In the rows, 128 means zero.
One turn or mirror swaps these rows in pairs. Which row does each one swap with?
j279: [161 134 145 106 146 144 146 165  89 150 126 108 134 122 125 118]
j630: [128 115 144 124 129 144 126 148 167 137 135 101 131 107 137  99]
j100: [100 141 153 102 152 148 155 124 154 163 108 114 112 138 139  88]
j700: [135 103 139  94 120 132 154 116 152 154 111  99 120 153 156 121]
j376: [141 124 129 133 123 146 172 151 150 120 103 108  93 117 107 100]
j195: [167 124 154 108 155 132 140 159  93 140 112 100 128 128 126 114]
j384: [128 134 170 100 123 148 177 144 136 152 120 103 114 149 148 126]
j218: [151 123  92 127 126 146 137 151 130 130 116 144 133 135 138 131]
j987: [140 155 112 117 171 127 129 158 121 122  79  92 109 123 147 112]
j165: [111 107 142 122 146 134 124 161 164 131 128 113 134 113 149 117]
j416: [151 132 129 115 128 107 189 139 117 123 110 136 109 133 121 115]
j794: [118 123 142 117 133 164 158 151 156 131 100 104 102 147 133  79]
j239: [147 107 137 101 117 130 163 105 147 159 106 109 122 142 151 121]
j404: [110 132 116 119 171 112 138 171 132 127  96 113  98 129 143 138]
j707: [113 148 136 116 182 119 162 140 134 156 119  94 130 110 128 131]
j854: [148 166 124 118 122 136 173 119 135 153 105 114  99 156 144 117]
j938: [ 96 122 126 124 146 113 123 166 137 135 134 120 126 118 145 132]
j216: [142 162 125 121 113 147 181 132 148 149 100 110  99 142 130 107]
j329: [137 115 104 133 137 146 132 144 140 139 110 113 110  97 108  91]
j681: [153 142  98 130 131 149 131 163 122 134 118 135 129 135 146 135]
j875: [134 161 134 122 156 110 140 142 116 147 106  83  95 115 131  93]
j305: [138 115 145 102 163 136 147 170 107 158 123 127 132 138 145 143]
j69: [155 128  96 133 124 136 136 158 128 130 116 140 138 136 133 131]
j777: [123 114 113  97 149 142 132 148 134 143 103 121 138 130 160 159]
j551: [162 100 126 103 131 119 148 108 136 142  94 100 111 124 123 122]
j202: [ 95 137 151 106 177 131 169 131 144 156 112  98 121 133 136 111]
j475: [102 112 134 128 145 121 114 165 139 128 127 119 133 119 149 124]
j767: [102 133 151 104 127 144 149 123 149 162 113 103 107 145 152  87]
j23: [130 121 144 122 133 148 133 141 173 141 126  93 139 104 140 102]
j260: [115 140 121 119 173 111 147 168 126 124  95 109  84 133 142 130]
j491: [148 105 117 118 148 120 149 116 141 125  76  96 100 129 118 111]
j473: [142 111  96 108 128 136 140 125 130 141  92 136 129 103 133  98]
j671: [161 136 114  99 141 133 131 141 122 119  88 130 136 136 160  93]
j41: [ 99 120 122 121 155 125 129 167 122 151 127 134 120 118 141 137]
j996: [157 115 118  96 121 118 144 104 145 151  99  98 112 121 135 127]
j316: [162 128 153 129 158 134 141 172 107 121 102 102 112 129 122 102]
j14: [ 96 136 158 108 158 138 164 121 145 162 102 113 108 139 131  97]
j510: [123 116 128 119 135 166 152 155 155 122 100 109  99 142 132  81]
j828: [155 170 136 115 135 127 171 124 130 156  98 115 110 159 143 107]
j150: [143 158 151 113 128 102 161 149  96 140 115 109 111 121 145  97]
j739: [142 157  93 126 141 140 130 172 122 132 103 120 129 126 148 137]
j245: [150 122 140 110 154 131 144 163  94 153 124 124 142 133 152 138]
j555: [109 148 134 109 187 119 156 130 130 159 114  95 121 115 128 123]
j838: [153 171 137 111 134 125 168 128 123 149 106 113 104 161 150 110]

j681 swaps with j854
j14 swaps with j475
j69 swaps with j828
j987 swaps with j376

One turn or mirror swaps these rows in pairs. Which row does each one swap with?
j168: [151 164 121 104 145 154 108 162 141 151 140 126 108 131 137 115 157 104]
j541: [142 149 106 107 169 137 133 154 149 140 154 132 133 123 107 125 149  89]
j400: [159 135 119 100 125 162  90 150 138 139 103 184 153 137 154 110 115 128]
j172: [137 120 109 122 140 182 109 176 150 166 125 137 117 110 121  94 100  98]
j315: [142 160  96 113 155 146 132 135 141 119 149 150 120 126 118 114 142  81]
j529: [165 129 148 114 173 153 103 142 140 164 154 159 145 116 117 149 126 105]
j891: [153 128 123 136 155 153 117 141 118 113 159 152 157  97 142 126 112 132]
j256: [171  98 102 100 149 134 105 154 157 152 137 153 156 129 157  84 108 118]
j677: [147 133 134 109 168 159  96 175 146 133 116 158 101 138 115 114  94 101]
j713: [158 114 130 132 144 143 149 153 111 130 156 143 126 138 149 130 129 111]
j410: [156 135 131  89 151 165 113 145 135 164 146 160 127 104 172 123  86 122]
j615: [164 147 123 113 121 138 151 161 134 155 152 134 128 143 100 129 107 109]
j973: [154 153 109  93 154 152 138 173 183 129 138 184 149 104 132 110 121 122]
j670: [141 138 132 124 131 143 106 165 126 141 161 126 167 100 142 100  91 124]
j313: [123 132 106  88 137 150 122 190 172 156 113 143 148 109 120 105 112 120]
j995: [144 133 143  89 136 168 107 144 153 133 108 164 137 156 107 105  98 115]
j257: [137 151 139  98 144 146 107 178 148 145 161 138 158 110 135 118 140  75]
j420: [170 147 134 106 144 155 138 142 177 135 134 141 129 151 137  79 118 113]
j36: [141 142 116 146 149 140 112 157 115 104 157 149 139 111 133 117 111 130]
j661: [142 144 106 107 164 126 114 161 156 138 153 125 152 133 129 135 154 101]
j705: [128 135 149 114 151 155 145 143 154 173 150 169 150 112 122  97  94 125]
j27: [146 157 117 105 172 161  93 134 143 149 115 168 163 108 150  99 104 118]
j745: [159 145 126 109 142 151 107 144 147 180 156 161 123 126 106  85 113  80]
j166: [129 141 115 120 142 154 111 155  92 143 147 148 127 104 150 100 131 125]
j605: [127 149 129 108 138 129 143 142 143 157 149 147 123 129 118  99  90  75]
j961: [140 144 154 116 175 109 127 151 148 141 145 149 152 111 117 112 133 113]
j149: [115 119 110 100 146 112 114 151 146 151 110 154 117 131 126 112 135 131]
j736: [118 133 112  94 138 147 127 190 171 160 117 140 143 110 123  96 111 116]
j971: [163 137 148 111 137 146 105 114 134 155 130 164 140 117 168 129 123 116]
j866: [154 132 108 112 163 140 154 146 131 142 176 163 118 110 137  95 107 113]
j398: [126 126 129 127 168 163  95 115 141 128 112 162 141 130 134 121 123 109]
j113: [171 127 129 104 106 174  99 166 126 129 120 165 138 132 130 104 129 133]
j233: [163 144  89 110 140 163 124 163 130 148 131 152 134 135 132 111  99  62]
j453: [152 159 131  91 150 122 111 133 144 143 141 136 119 129 139 116 122  70]
j885: [152 153 146 128 148 146 130 139 165 154 138 155 147 108 146 116 124 156]
j802: [143 118 105 102 143 119 100 174 172 159 122 139 146 144 141 126 135 116]
j702: [152 118  97 120 136 170 117 158 117 159 126 170 150 136 100 132 113 128]
j549: [125 141  99 102 131 143 123 182 162 154 112 165 138 133 123  97  93  87]
j411: [131 135 120  77 132 137 158 171 146 154 141 152 125 115 122 116 147 120]
j811: [146 110 144 116 112 140 110 166 156 105 146 167 146 137 138 119 108 105]
j597: [142 118 157 128 116 160 120 160 131 142 144 172 155 104 116 120 128 133]
j276: [166 127 117 108 107 178 101 169 133 125 120 167 139 129 124 101 128 132]
j191: [141 135 127 124 130 142 100 172 136 102 136 167 124 141 129  96  93 134]
j448: [128 117  95 130 140 148 123 139 171 159 130 163 165 134 111 118 128 127]
j407: [140 129 115 124 155 144 108 129 130 130 143 146 174  94 142 142 106 113]
j667: [160 149 111  96 128 143 131 160 148 104 127 177 128 119 120 142 103 127]
j542: [161 110 103 110 123 132 131 158 167 157  99 160 132 109 150 100 101 112]
j303: [169 125 134 124 144 136 117 153 135 163 103 128 136 118 125 127  80 126]
j584: [133 128 132 139 144 145 106 119 125 146 146 142 141 115 164 105  94 102]
j359: [177 135 124  64 139 164  91 156 146 139 131 150 146 109 137  92 115 123]
j144: [155 124  95  96 139 116 135 147 146 117 135 151 142 115 136 112 102  72]
j455: [187 137 134  95 126 148 140 148 130 168 136 169 116 122 132 133 128 107]

j411 swaps with j597
j233 swaps with j27
j276 swaps with j313
j144 swaps with j398
j885 swaps with j615

One turn or mirror swaps these rows in pairs. Which row does each one swap with?
j929: [140 132 148 119 147 123 152 128  85 132  98 153 134 128 100 124 151]
j111: [151 112 125 117 122 148 108 134 131 130 130 121 122 102 126 168 115]
j127: [135 138 153 137 117 121 106 145 126 139 154 116 124  98 135 132 112]
j755: [134 108 126 124  96 114 121 144 119 122 150 162 114 131 125 109 136]
j58: [109 132 134 123 158 128 147 129 137 124  83 127 146 147 148 124 122]
j680: [139 129 118 131 111 140 116 115  87 122 102 112 122 111 123 105 123]
j21: [136 112 114 111 104 117 130 146 125 127 139 169 103 142 117 131 140]
j198: [125 120 107 119 161 112 127 151 127 123 132 165 131 134 124 124 101]
j412: [152 144 146 122 146 136 157 141 123 121 133  91 147 133 108 147 146]
j779: [137 115 127 107 167 126 174 141 100 118 137 152 132 129 133 131 112]
j550: [144 129 167 122 117 125 145 131 107 123 164 124 143 101 134 124 139]
j666: [121 136 122 124 168 131 148 139 137 112  92 111 130 156 123 118 118]
j248: [142 126 118 134 136 140 135 136 132  90 125 113 116 163 115 103 121]
j939: [128 109 163 128 150  97 154 117 110 139 114 132  96 129 118 108 121]
j803: [142 130 163 119 128 133 122 118 115 141 102 118 134 105  97 150 145]
j379: [131 107 147 128 107 134 157 127 121 146 120 136 110 160 137  99 119]
j945: [143 121 149 124 119 136 120 124 114 153 106 120 130 102  99 156 150]
j824: [129 121 140 114 113 144 112 126 133 143 114 117 119  92 115 158 133]
j48: [117 127  84 131 151 136 125 136 139 144 135 129 129 142 132 129 105]
j494: [139 112 118 117 174 128 149 143 114 124 148 144 128 115 146 141 107]
j246: [137 134 163 123 109 104 134 132 113 128 165 144 135 108 134 122 119]
j223: [140 118 140 113 164 120 174 135  87 123 130 152 132 137 120 127 127]
j525: [130 128 118 119 144 120 150 151 131 122 121 137 126 164  92 155 145]
j38: [129 139 144 130 116 113 114 132 108 138 105 103 132 112 118  96 156]
j159: [123 132 142 148 105 126 106 126 133 158 136 142 111 126 124 108 121]
j268: [137 110 109 121 129 153 133 131 133 122 132 123 121 116 149 155  95]
j845: [146 113 119 112 113 152 126 124 141 133 130 123 118 109 136 167 115]
j609: [137 131 150 147 101 129 117 123 121 152 124 139 122 147 133  92 124]
j674: [131 127  87 132 150 147 127 132 124 138 126 117 144 150 149 123 117]
j539: [120 120 111 103 133 114 138 159 138 121 127 151 105 152  98 138 139]
j253: [127 136 140 130 117 113 120 139 112 145 101  96 137 118 121  95 155]
j919: [124 115 166 131 149 100 156 118 111 135 118 127 103 126 118 100 124]
j984: [129 125 146 126 122 106 129 151 120 153 115  99 135 125 137  95 158]
j68: [120 115 102 121 124 154 134 119 117 131 134 112 152 134 157 124 148]
j684: [150 133 165 122 131 133 149 122 107 122 155 108 153 109 130 136 141]
j873: [117 137 128 130 163 131 145 138 138 116  86 115 134 156 127 118 125]
j757: [139 118 121 111 112 111 124 157 119 116 136 166 109 147 108 139 126]
j819: [133 135 121 110 154 116 149 157 118 122 119 127 124 157  92 150 150]
j367: [112 133 118 120 151 107 138 111 121 111 145  97 149 120 134 137 145]
j906: [108 133 118 120 158 111 145 113 119 113 141  96 150 117 133 129 141]

j803 swaps with j819
j873 swaps with j253
j609 swaps with j674
j412 swaps with j929

